In the rows, 128 means zero.
The rows of T fall into 3 groups, which share some directions, and each row is roughly a mix of its group's hidden directions.
T (100 x 10):
[[120 134 132 158 130 132 106 156 180 130]
 [165 104 132 138 110 108  91 109 149 134]
 [162 107 128 125 126 114  95 156 137 165]
 [122 133 127 127 193 130 121 146 108 128]
 [161 143 102 115 146 171 104 115 127 127]
 [103 120 163 119 119 101 122 106 133  87]
 [169 124 132 124 149 155  98 101 149 134]
 [151 142  97 128 108 141 138 102 143 171]
 [126 136 172 116 126 125 129 123 148 178]
 [133 125 115 141 145  88  82 104 135 132]
 [ 89 134 113 111 122 134 165 112 131  93]
 [113 123 148 109 135  89  89 142 114 104]
 [130 125 139 105 134 131  96 169 161 104]
 [132 126 136 101  76 139 136 155 106 139]
 [130 145 166 141 154 149 113 119  87 124]
 [134 136 108  94 137 127  76 152 124 129]
 [146 100 126 133 137 132 108  93 175 130]
 [130 131 111 130  89 101  96 113  94 123]
 [159 127 128  94 125 140 117  92  98 107]
 [150 142  97 108 118 134 121 119 138 179]
 [145 115 115 133 137 181 141 119  96 140]
 [114 116 142 121  89 144  95 136 130  88]
 [ 75 115 141 116 140 144 161 130 118 117]
 [131 137 126 126 157 132 148  78 107 157]
 [ 99 130 126  86 154 151 138 131 113  98]
 [149 146  90 116 143 110 103 131 159 106]
 [126 100 152  92 106 170 132 125 120 128]
 [157 111 146 144  93 148 130 124 137 167]
 [111 118 120 154 120 113 161 158 134  88]
 [151 142  79 120 116 104 144 108 149 122]
 [161 157 115 115  98 122 117 112 103 100]
 [ 94 133 142 167 103 136 150 139 157 131]
 [124 127 160 127  88 124 131 167 156 128]
 [136 123 115 167  95 156 163 116 119 126]
 [143 102 145 145 115 164  91 115 119 149]
 [125 164  99 102 137 128 134 122 117  84]
 [166 117 116 114 151 136 142  98 111 163]
 [137  95 139 155 145 106 104 101 155 141]
 [121 115 118 146 127 167 142 159  90 113]
 [105 113 167 119  94 152 128 156 135 117]
 [ 92 111 152 122 158 127 103  94 119 131]
 [104 126 131 107 123 109 152 183 129 125]
 [124 133 144 116 169  84 124 127 118 158]
 [131 138 141 100 158 115 100 135 173 119]
 [ 99 109 152 127 137 133 129 152  95  89]
 [152 113 110 124 105 110 104 145 103 167]
 [115 113 143 113 172 158 111 126 120 160]
 [125 148 144 118 114 131 104  77 141 101]
 [132 124 130 133 177 146 101 124 167 131]
 [122 124 160 126 174 113 155 141 147 146]
 [158 134 128 158 131 124 151 139 171 154]
 [125 116 118 147  82 135 143 131  84 135]
 [125 134 108 104 151 165 149 119 117 166]
 [143 119 117 172 103 139 159 146 107 144]
 [159 124  91 107 151 130 129 136 156 158]
 [123 103 114 104 178 129 117 111 155 122]
 [127 146 111  91 108 158 125 146 149  97]
 [ 84 115 161 119 137 135 113 159 117 110]
 [ 96 113 133 115 110 142 131 119  79 103]
 [112 127 141 160 139  90 121 122 164 102]
 [142 150  83 111 144 100 151 148 119 129]
 [130 125 127 164 138 156 159 142 150  93]
 [149 129  97 154 163 127 140  92 113 137]
 [146 132  94 142 132 169 143 146 112 157]
 [107 147 129 113  91 139 158 147  97 112]
 [136 112 124 133 142 138 135 188 135 154]
 [142 132 112 112 167 119  97 167 138 141]
 [123 116 165 124 120 127 167 136 169 137]
 [133 132 124  96 116  95  78 142 125 136]
 [108 147 144 106 144 153 114  99 145  91]
 [104  99 149 153 117 156 127 105 115  98]
 [112 156 144 131 152 116 149 111 168 101]
 [110 127 154 130 140  89 110 109 126  87]
 [ 94 117 132  85 144 127 127 159 105 142]
 [145 132 123 137 146 157 176 126 115 159]
 [134 117 131 110 102  99 107 144 108 171]
 [163 153  93  98 103 119 127 138 114 118]
 [146 148 165 121 109 134 138 124 155 169]
 [112 122 104 106 120  83 108 157 114 115]
 [111 120 136 109 113 148 171 106  91 127]
 [140 112 124 150  91 107 142  83 137 128]
 [142 135 106 101 114 113 103 138 113 175]
 [108 110 133 131  82 145 153 117  96 117]
 [126 122 148  90 131 123 105 169 159 126]
 [140 117 136 137 109  98 131 167 108 166]
 [175 156 114 130  99 145 141 115 117 145]
 [133 138 108 142 118 147 159  78 128 146]
 [122 105 139 125 128 125 164 119  86 163]
 [111 114 142 153 147 157 156 143 112  92]
 [128 131 141 139 175 126  83 145 143 121]
 [133 123 122 158 127 142 147 166 155  93]
 [119 143 140 128 103 101 115 145  83 101]
 [131 146 108 134 107 120 165 145 136  83]
 [149 122 119 142 155 142  75 118 148 131]
 [136 157 102 107 143 107 100 157 123 100]
 [110 139  97 116 138 124 182 114 112 130]
 [116 141 128 141 131  75 169 120 136 127]
 [145 137  88 127 170 115 122 102 110 139]
 [140 166 112 134 134 114 155  97 148  99]
 [121 116 134 146 132 172 145 152 138  88]]

One row of each group comes first, with its name. Which group is each row after those in?
[107 118 131 137 142 137 115 143  84  86]
U
[132 136 133  86 105 118 106 114 103 163]
Z
[146 140 114 129 176 125  93 142 153 131]
G

[157 167 137 134 103 148 130 116  92 119]
G
[157 111 124 172 125 121 112 100 124 157]
Z
[101  96 137 136 147 160 119 164 128 107]
Z
[114 114 121 133 107 179 155 133 104 113]
U
[ 98 130 155 168 110 139 144 153 137 148]
G
[132 112 151 136  92  92 141 152 119 155]
U
[152 121 134 155 125 164 158 160 142 143]
Z
[120 107 143 142 115 130 162 160  91 149]
U
[113 134 153 121 153  96 131  85 146 113]
U
